Look-ups in named tables: a row name and a column name give one cell, copied from the table.

Tirumo:
	Lepo	Vadutup	Kopinel	Kiviv	Zug	Guf	Fazor	Dubiken	Sol
Lam	184	897	207	136	326	445	383	897	294
Selu	588	379	585	636	487	274	472	397	531
Likova	464	563	471	501	432	134	397	567	470
Nadob	690	91	675	717	580	469	548	89	599

Kiviv of Lam: 136
Lepo of Lam: 184
Fazor of Lam: 383
Sol of Selu: 531
Fazor of Likova: 397
Zug of Nadob: 580
Lepo of Likova: 464
Guf of Nadob: 469
Zug of Selu: 487
Vadutup of Selu: 379
Kopinel of Nadob: 675
Dubiken of Selu: 397
Guf of Likova: 134
Kopinel of Likova: 471
Guf of Lam: 445
Kiviv of Selu: 636
Vadutup of Nadob: 91
Which row has the largest Kiviv? Nadob

Zug =
         Bip  Nezivo  Niburum  Vil  Kuze  Fumidi  Bofe
Dor      0.3     0.4      0.6  0.4   0.7     0.6   0.7
Fesomud  0.6     0.6      0.6  0.6   0.7     0.5   0.6
Tir      0.2     0.4      0.7  0.4   0.6     0.5   0.7
Kad      0.5     0.5      0.7  0.6   0.6     0.4   0.6
Pelof    0.2     0.4      0.8  0.4   0.6     0.5   0.7
Ginu     0.3     0.6      0.5  0.5   0.5     0.4   0.8
Rabur    0.3     0.5      0.6  0.5   0.6     0.5   0.7
Dusa     0.2     0.5      0.5  0.4   0.8     0.7   0.9
Nume     0.3     0.6      0.5  0.5   0.6     0.4   0.8
Vite     0.4     0.5      0.6  0.5   0.6     0.4   0.6

Vite, Bofe: 0.6
Dor, Niburum: 0.6
Tir, Nezivo: 0.4
Nume, Bip: 0.3
Tir, Vil: 0.4
Vite, Nezivo: 0.5
Dor, Vil: 0.4
Fesomud, Kuze: 0.7
Nume, Niburum: 0.5
Fesomud, Fumidi: 0.5
Vite, Kuze: 0.6
Kad, Fumidi: 0.4
Kad, Bip: 0.5
Fesomud, Bofe: 0.6
Ginu, Niburum: 0.5
Pelof, Niburum: 0.8
Row with the largest Bip: Fesomud

Regu:
|  | Vetut | Vam | Feg | Bar | Tek | Sagop | Refiki | Diri | Midizo | Besu |
|---|---|---|---|---|---|---|---|---|---|---|
| Lakap | 113 | 169 | 114 | 149 | 122 | 101 | 106 | 147 | 147 | 72 |
| Vosigi | 113 | 178 | 183 | 186 | 172 | 159 | 119 | 171 | 95 | 122 |
| Nasam | 140 | 171 | 91 | 130 | 107 | 237 | 87 | 111 | 73 | 54 |
| Tokala | 112 | 172 | 180 | 184 | 168 | 148 | 116 | 170 | 112 | 113 |
| Rabofu | 113 | 179 | 186 | 188 | 173 | 187 | 119 | 172 | 80 | 125 |
| Bep | 115 | 169 | 108 | 146 | 120 | 109 | 100 | 142 | 144 | 69 |
| Remu | 139 | 171 | 86 | 129 | 102 | 232 | 84 | 109 | 73 | 53 |
| Rabo | 140 | 172 | 89 | 127 | 106 | 242 | 81 | 105 | 74 | 52 |
| Zab | 112 | 171 | 116 | 150 | 121 | 101 | 104 | 147 | 147 | 73 |
| Posem | 134 | 177 | 113 | 143 | 122 | 225 | 91 | 121 | 74 | 61 |
| Bunereb | 141 | 169 | 84 | 127 | 102 | 241 | 85 | 104 | 76 | 57 |

Sagop of Lakap is 101
Midizo of Bunereb is 76
Tek of Rabo is 106
Vetut of Nasam is 140
Vetut of Rabofu is 113
Bar of Vosigi is 186
Tek of Tokala is 168

Rodal:
|  | Pesilu | Tinatod | Manegid | Fumo | Dez |
|---|---|---|---|---|---|
| Rabafe | 0.3 | 0.1 | 0.3 | 0.0 | 0.5 |
| Mopa | 0.5 | 0.6 | 0.6 | 0.5 | 0.5 |
| Pez | 0.5 | 0.5 | 0.5 | 0.4 | 0.5 |
| Nonifa | 0.5 | 0.7 | 0.6 | 0.8 | 0.3 |
| Vef | 0.5 | 0.6 | 0.5 | 0.5 | 0.5 |
| Desu | 0.5 | 0.7 | 0.5 | 0.6 | 0.2 |
| Pek | 0.4 | 0.2 | 0.4 | 0.3 | 0.6 |
| Mutasob | 0.4 | 0.2 | 0.4 | 0.2 | 0.6 |
| Ratu | 0.4 | 0.2 | 0.4 | 0.2 | 0.6 |
| Kagotip | 0.4 | 0.6 | 0.5 | 0.6 | 0.2 |

What is the Dez of Mutasob in Rodal?
0.6
What is the Manegid of Ratu in Rodal?
0.4
What is the Tinatod of Mopa in Rodal?
0.6
What is the Fumo of Pek in Rodal?
0.3
What is the Dez of Mopa in Rodal?
0.5
What is the Fumo of Vef in Rodal?
0.5
What is the Dez of Pek in Rodal?
0.6
What is the Tinatod of Pez in Rodal?
0.5
What is the Manegid of Kagotip in Rodal?
0.5
What is the Tinatod of Nonifa in Rodal?
0.7
What is the Fumo of Rabafe in Rodal?
0.0
What is the Pesilu of Desu in Rodal?
0.5
What is the Manegid of Rabafe in Rodal?
0.3
What is the Tinatod of Kagotip in Rodal?
0.6
What is the Manegid of Pek in Rodal?
0.4
What is the Fumo of Desu in Rodal?
0.6
What is the Tinatod of Mutasob in Rodal?
0.2
What is the Dez of Vef in Rodal?
0.5
What is the Manegid of Mopa in Rodal?
0.6

